Named moves, each a turn or a mirror, and the order they were made in; the first pair answered
move z758:
[-25.1  20.6   3.8   8.1  -2.2  -5.1  23.7  -1.5 -11.5  22.1   4.1   1.4
 -35.4  19.4  -8.7  15.5  13.1] -> [ -6.9  17.4   3.7  -1.5 -11.6 -30.8   8.4   0.9  -5.8  19.8  -2.6 -17.3
  10.2  28.8 -18.9  12.2  24.3]
[ -9.6  -7.0   8.2   9.9   3.2  16.4   0.6  -2.4  -2.0   3.6   4.6  30.0
 -15.8 -11.0  10.5  -6.5 -17.5] -> [  9.2  -8.3   7.5   0.1  -9.1 -16.0 -14.2  -3.7   6.4   1.8  -4.1   9.9
  35.2  -0.2  -3.1 -10.7  -3.7]
[-11.2 -24.2 -35.1   7.5  25.8  41.7  12.9 -16.7  -5.0 -42.8  58.0  -8.8
 -33.9 -30.1  40.9 -34.0 -44.4] -> [ 26.5 -28.5 -37.6 -13.4   4.2 -14.2 -16.6 -16.0  10.7 -47.8  44.6 -50.5
  60.8 -13.0  17.4 -45.5 -20.2]
move z463:
[ 14.8 -23.1  -3.4  30.0  25.9 -27.1  -4.9 -12.7  23.0  32.6 -15.7  15.0
 -19.8  14.0 -40.6   4.1  16.3] -> [ 23.8 -24.3  -3.6  26.6  21.8 -31.9 -13.0 -10.8  25.3  27.0 -17.0   9.7
   1.7   9.7 -45.4  -3.0  15.1]
[-22.2 -19.8  41.2  35.5  52.5   4.2  -2.0  14.8  -5.3   7.5  24.0  42.8
 -43.9  27.7  -4.7  -9.7  13.5] -> [ 26.3 -30.5  40.1  16.8  28.5 -19.9 -41.5  20.4  10.2 -17.7  14.6  15.7
  53.6  17.4 -18.4 -36.2  10.4]
[-23.3 -14.1  10.5  15.5  12.3  22.9  10.0  -2.0   9.2   7.5  -6.7  27.0
 -21.0 -16.6  -0.3   5.6 -20.3] -> [  6.0 -22.3  11.4   5.9  -1.7  10.4 -13.2   1.5  16.0  -9.1 -11.6  10.9
  33.9 -22.3  -8.9  -9.3 -24.3]
[ -5.8   0.0 -18.4  14.7 -10.1 -56.8 -16.9   3.0  -3.3  46.1 -35.1  -1.7
  47.8   2.3 -41.9  13.8  19.5] -> [-36.0   9.2 -17.8  25.7   5.0 -40.8   6.7  -2.0 -12.8  61.3 -27.6  14.6
 -15.4   9.1 -31.0  31.7  24.5]
move z100:
[ 14.8 -23.5  -5.2 -21.2 -14.5 -30.9   0.7 -12.7  18.1   7.4 -20.1 -28.8
  26.0  28.4 -16.1 -14.5  -0.5] -> [  9.3 -44.9   4.7  -3.4  -7.7  -7.3  -5.6 -10.6  36.6  13.8 -20.1  14.0
  14.9  -7.1  -5.7 -23.3 -33.6]
[-21.0 -19.4  -0.8  21.8  11.7   9.3   2.3  -4.5  17.4   9.8  18.9  42.5
   3.4 -22.7  14.1 -10.0 -15.1] -> [-37.0   4.6 -11.7  11.3  17.4   1.9  26.8  -4.4  -8.8  11.2  24.7  15.6
 -27.5  12.8   9.5   6.7  18.7]
[ -2.6 -22.9   9.3  -5.3  -0.5  -5.5 -11.6   6.6   6.1   7.2  -3.0 -13.8
  24.6   3.7   2.6 -11.2  -1.1] -> [-12.9 -25.6  12.7   3.0   5.0  10.8  -5.7   4.7   8.7  12.8  -0.1   4.7
  -0.3  -7.8   6.7  -9.5 -12.5]
[-25.8  17.8 -10.7  -1.1  17.3 -23.3  20.1  -6.9 -19.5  26.7  -2.8  -6.5
 -48.1  36.7   1.9  28.4  52.3] -> [ 15.7   4.1  -9.9 -14.8  -4.4 -53.7 -18.1  -3.0   1.7  12.1 -13.9 -28.6
  47.0  29.7 -11.8   6.4  49.7]
Now pairs of rows:
(two moves a pair)
[ 11.5  -4.0  12.3   6.2  -3.8  22.3 -14.0   5.8  -5.0  -0.8 -16.6  15.0
  14.3 -22.4   4.3   4.0  -2.1] -> [ -3.6  12.8   4.7   3.4   2.1  21.0   3.2   1.4 -20.6   1.1 -12.6   2.3
 -17.0   0.7   5.6  20.2  18.0] : z463 z100
[ -3.0 -17.6  -2.2  -1.4 -12.8 -18.4 -12.3 -14.9  16.0   1.2 -13.6  15.2
  21.7  -0.1   1.2   1.1  -4.6] -> [ -7.5 -13.9  -1.7   0.8 -10.6 -24.5  -5.3 -14.5  16.7   8.7 -11.9  13.9
  14.0  11.2  -3.1   6.7   3.9] : z463 z758
[-17.0 -19.9  14.3  18.1  11.8  -2.0   4.1  -4.3  24.3  33.1   9.1  37.1
 -26.5 -12.3   8.3  10.5  -6.2] -> [-17.4 -21.2  14.3  16.4   9.8   7.2   6.2  -2.3  21.7  28.2  11.4  38.4
 -30.7 -17.5  13.6   7.7 -11.6] : z463 z100
[-46.6 -15.8   9.8   1.9   5.1  65.2  30.9 -11.2   6.7 -21.5   6.8  43.8
 -24.6 -15.5  21.6  -4.5 -36.5] -> [-14.1 -24.8  12.1  -9.3 -13.1  55.9   4.8  -7.1  17.5 -44.4   1.4  29.0
  38.6 -31.8  16.7 -25.9 -47.1] : z463 z758
[ -7.6   5.1   1.2 -24.5  -1.3  25.2 -28.1  39.1  20.5  -5.8  -4.9 -15.6
  17.1  -1.9 -15.5   3.3  16.3] -> [-10.1   0.0   6.1 -18.1  -1.0  32.4 -28.7  38.5  26.1  -2.7  -4.2  -2.2
  10.3 -11.9 -11.5   2.5   5.4] : z100 z758
[ 18.5 -12.7 -32.4 -12.8  -6.5 -37.3 -18.7  13.7  29.5   2.0 -14.9 -34.6
  43.7  33.9 -20.9   2.4  23.1] -> [ -2.4 -39.4 -15.6  17.3   9.0  18.8 -18.5  14.5  50.4  14.2 -10.1  41.3
  -9.9 -25.4   4.3  -5.4 -37.3] : z100 z758
[-22.0  -0.3  -2.6  16.1  14.7 -26.1  14.1  -6.5   5.1  27.1 -17.2  22.4
  -6.4   7.8   3.4  18.7   8.3] -> [-10.7 -14.4   1.2  17.9  13.0 -18.6  -0.4  -3.0  17.4  22.4 -19.1  33.2
  11.2 -14.2   3.2   5.4  -9.8] : z463 z100
[  4.8 -18.9   5.6   8.1  10.9  54.5   5.8  -9.5  -1.8 -31.3  -5.5  36.0
 -30.8 -32.6  15.4 -16.1 -24.3] -> [ 35.5 -25.3   3.8  -3.0  -1.5  32.6 -15.9  -6.9   7.2 -42.1 -11.3  18.0
  29.4 -34.2   5.4 -29.7 -21.0] : z463 z758
[ -7.9  17.5 -13.9  -8.1  13.7 -10.8  -9.6 -31.5 -41.1  26.2  -9.8  10.2
 -20.2 -20.5  28.1 -12.5 -15.3] -> [  8.9  17.2 -15.9 -16.4   3.9 -29.2 -21.0 -29.9 -38.0  17.8 -12.3  -5.9
  19.1 -16.0  22.0 -19.2  -9.3] : z100 z100
[-31.6   1.0  -6.3   5.9  43.9  21.0  -7.8 -14.6   0.6   6.6 -27.1  38.0
 -26.0 -13.1  22.0 -17.1 -20.0] -> [  2.5  15.6 -17.6 -25.9  23.2 -17.0 -20.5 -12.4 -11.9 -17.4 -34.3 -26.4
  43.8  20.8   4.7 -21.6  18.0] : z100 z463
[-33.6  25.5  -1.0  15.5  12.1 -11.4  18.3   5.0 -17.9  24.8  22.7   8.0
 -41.8  41.3  -3.2  40.5  33.9] -> [-22.8  28.1  -2.4  10.0   6.6 -31.3   8.7   3.0 -12.9  25.4  18.0  -8.4
 -13.3  51.8 -12.5  39.9  47.4] : z100 z463
[  2.8  19.5 -14.7   0.7 -21.9   1.1   8.6 -10.4   3.6  -9.1   0.0  -1.0
  -2.7  35.8   2.8  32.5  15.3] -> [ -9.2  14.7 -10.0   9.1 -15.6  10.5  11.9 -11.4  11.0  -1.5   0.2  16.8
 -21.7  27.7   6.7  35.2   5.8] : z100 z463
[ 19.7 -14.1  -6.2  -3.9  -9.9  13.0  -5.7  21.1   5.2 -21.8  11.2  19.0
  34.4 -26.4   3.4 -11.9 -36.5] -> [ 22.9  -8.4  -7.6  -8.0 -11.8 -23.2  -7.7  19.0   8.2 -11.7   4.3   1.4
  61.4  -2.7 -10.6  -2.3  -9.0] : z463 z758
[ 22.0  25.6 -13.5  42.8  22.0  39.1  26.2  10.0  -4.6 -36.6  -1.6 -16.3
 -28.2  14.2  15.0 -28.3 -23.7] -> [ 44.5  21.6 -15.0  31.4  10.9  20.6   9.7  12.4   1.4 -44.4  -8.7 -32.7
  19.7  18.0   5.5 -39.2 -17.0] : z100 z100
[ -4.6  14.0  18.7  -7.7   0.3  62.8  -7.0  10.2 -51.8 -28.8  -7.7  -8.6
 -35.7  -4.6   5.6 -22.0 -19.8] -> [ 18.7  -8.4  28.6  -3.2  -8.1  45.2 -37.6  12.7 -20.8 -22.8 -17.7   6.7
  21.9 -29.5  -1.2 -39.8 -39.0] : z758 z100
[  3.2  41.1 -14.9 -26.1  -7.7 -41.0  -5.4   0.1 -36.1  -5.4   1.4 -61.5
   8.2  39.9   1.3  10.7  38.3] -> [ 30.8   9.2  -1.1 -18.0 -17.9 -43.1 -45.5   2.1   0.3  -8.5  -9.3 -32.7
  73.1  -2.9  -0.6 -16.3   3.6] : z463 z100
[ 15.7  -1.8 -30.8 -19.7   2.8  16.4 -16.8   4.7  -7.2 -50.6  21.5 -35.7
  15.2   4.1  -2.8 -16.9 -27.7] -> [ 17.3   3.6 -33.3 -21.0   3.5 -10.5 -15.3   3.6  -6.0 -38.0  16.7 -46.9
  25.3  24.1 -13.8  -7.7  -6.2] : z463 z758
[ -3.7 -18.3  22.9  19.4   4.4 -27.6 -15.5 -14.7  30.8  40.4  -7.5  31.9
  17.8  -5.4 -14.3  11.0  12.1] -> [-11.9 -16.3  22.8  24.9   8.7 -19.7  -8.0 -15.4  28.8  45.3  -4.4  38.8
   0.1  -5.0 -12.4  14.2  11.4] : z463 z758
[-34.5  40.1  -7.9  -2.8  17.6  -9.3  34.4 -12.5 -21.4  17.6  10.2 -14.7
 -61.1  45.0   6.8  33.0  28.3] -> [ 27.7  -0.4   6.8  -5.2 -10.3 -45.6 -33.0  -6.9  35.4  10.7  -9.5  -7.1
  86.5   2.8 -10.2  -7.9  -0.6] : z758 z100
[ 44.2   4.1 -10.9 -36.6 -23.6 -40.5 -34.5  -0.4 -13.5 -17.2   5.8 -64.7
  63.2  42.2 -25.4 -18.9  42.2] -> [ 59.5 -12.2  -7.3 -34.7 -31.3  20.4 -46.4   5.4 -13.8 -54.0  12.0 -42.4
  60.6 -13.2  -6.0 -47.8  -9.7] : z758 z463
[-23.0  17.6 -27.2  -2.1  -0.2 -20.8   9.8  10.0  -0.9  16.0 -17.3   9.6
 -24.9   7.7  22.6   8.4  62.0] -> [-29.0  10.9 -22.8   7.7   2.8   4.4  12.7  11.3   0.4  10.0 -14.3  28.8
 -44.9 -12.9  34.0   4.7  38.9] : z100 z758
[ -0.1  -3.9  -1.1   2.4   6.2  29.6   0.1   0.5  -1.2 -21.4   0.9  12.7
 -21.4  -8.1  14.0  -4.6 -32.2] -> [ 15.5  11.4 -10.4 -15.5  -4.4   2.0  -4.2   1.3 -13.3 -29.3  -2.8 -29.5
  10.5  23.3  -0.4   0.3  -1.6] : z100 z100
[ 16.7 -10.6   9.6   8.7  -3.8 -35.7 -22.8  -1.9  37.3  25.6 -15.6   6.4
  57.6  14.9 -21.9  -0.7   1.6] -> [ 23.3 -22.3  12.6  11.3  -8.3  -3.5 -31.1   1.8  34.5   5.0 -12.9  16.8
  54.2 -16.7 -11.5 -17.2 -29.7] : z758 z463
[-10.6  25.3 -16.8   3.0  -7.7 -27.6  14.8  17.9   6.5  -8.5 -10.1 -26.1
  32.0  10.0  -5.6  25.7  31.4] -> [-36.6  12.9  -5.4  28.5   9.9   1.1  25.1  16.8  19.2  10.2  -5.8  26.0
 -20.1 -16.2   6.1  30.7   2.5] : z100 z463
[ -0.2 -29.0   4.8  38.8   3.3 -48.6 -35.4   4.6  41.0  43.6 -13.8  50.0
  18.4  -7.5 -24.0   7.9   9.3] -> [-22.4   1.4  -9.5  28.3  13.2 -53.0  -2.6   2.5   7.6  45.3  -7.4  18.1
 -32.6  38.5 -25.8  32.0  45.3] : z100 z100
[ 16.1   3.4 -12.2 -13.3 -11.2 -14.5   1.0  -3.7 -13.1  -6.5   1.2 -33.5
  20.6  16.9  -2.1  -1.2  23.0] -> [-12.4  -9.6   0.9  13.6   8.5  17.7  12.1  -4.6  -2.5  15.8   7.7  19.2
 -37.8 -11.9  14.1   5.9  -8.7] : z100 z463
[-10.7 -10.5   2.1   2.1   0.1 -28.9  -9.1   6.0  13.1  19.4   8.1  -0.6
  42.8 -11.2  -1.1 -11.1  -1.8] -> [-35.7   8.2  -5.5   0.6   9.9 -11.2  21.2   4.0 -14.1  19.1  19.5  -9.7
 -18.1  10.2   5.7   7.4  14.3] : z758 z100
[ -8.0  13.6 -13.5 -11.7  12.9  40.7  13.7   5.8 -24.3 -23.7   6.5  -0.2
 -37.8  -9.1  15.2   9.7 -25.7] -> [  9.1   1.0  -9.8 -12.2   6.3  40.5  -4.0   9.7 -15.3 -34.6   4.2   3.6
  -3.4 -26.5  13.5  -4.2 -39.2] : z463 z100
[ -9.3  30.4 -14.8   0.2 -11.7  34.1   3.5 -19.9 -20.1 -14.4 -17.9 -12.7
 -19.5  -1.7  29.2 -59.3 -24.4] -> [  1.0  36.9 -17.3 -10.6 -18.5  14.4  -1.6 -20.8 -22.7 -19.4 -19.1 -33.9
   5.6  13.4  22.3 -57.0  -8.7] : z100 z758
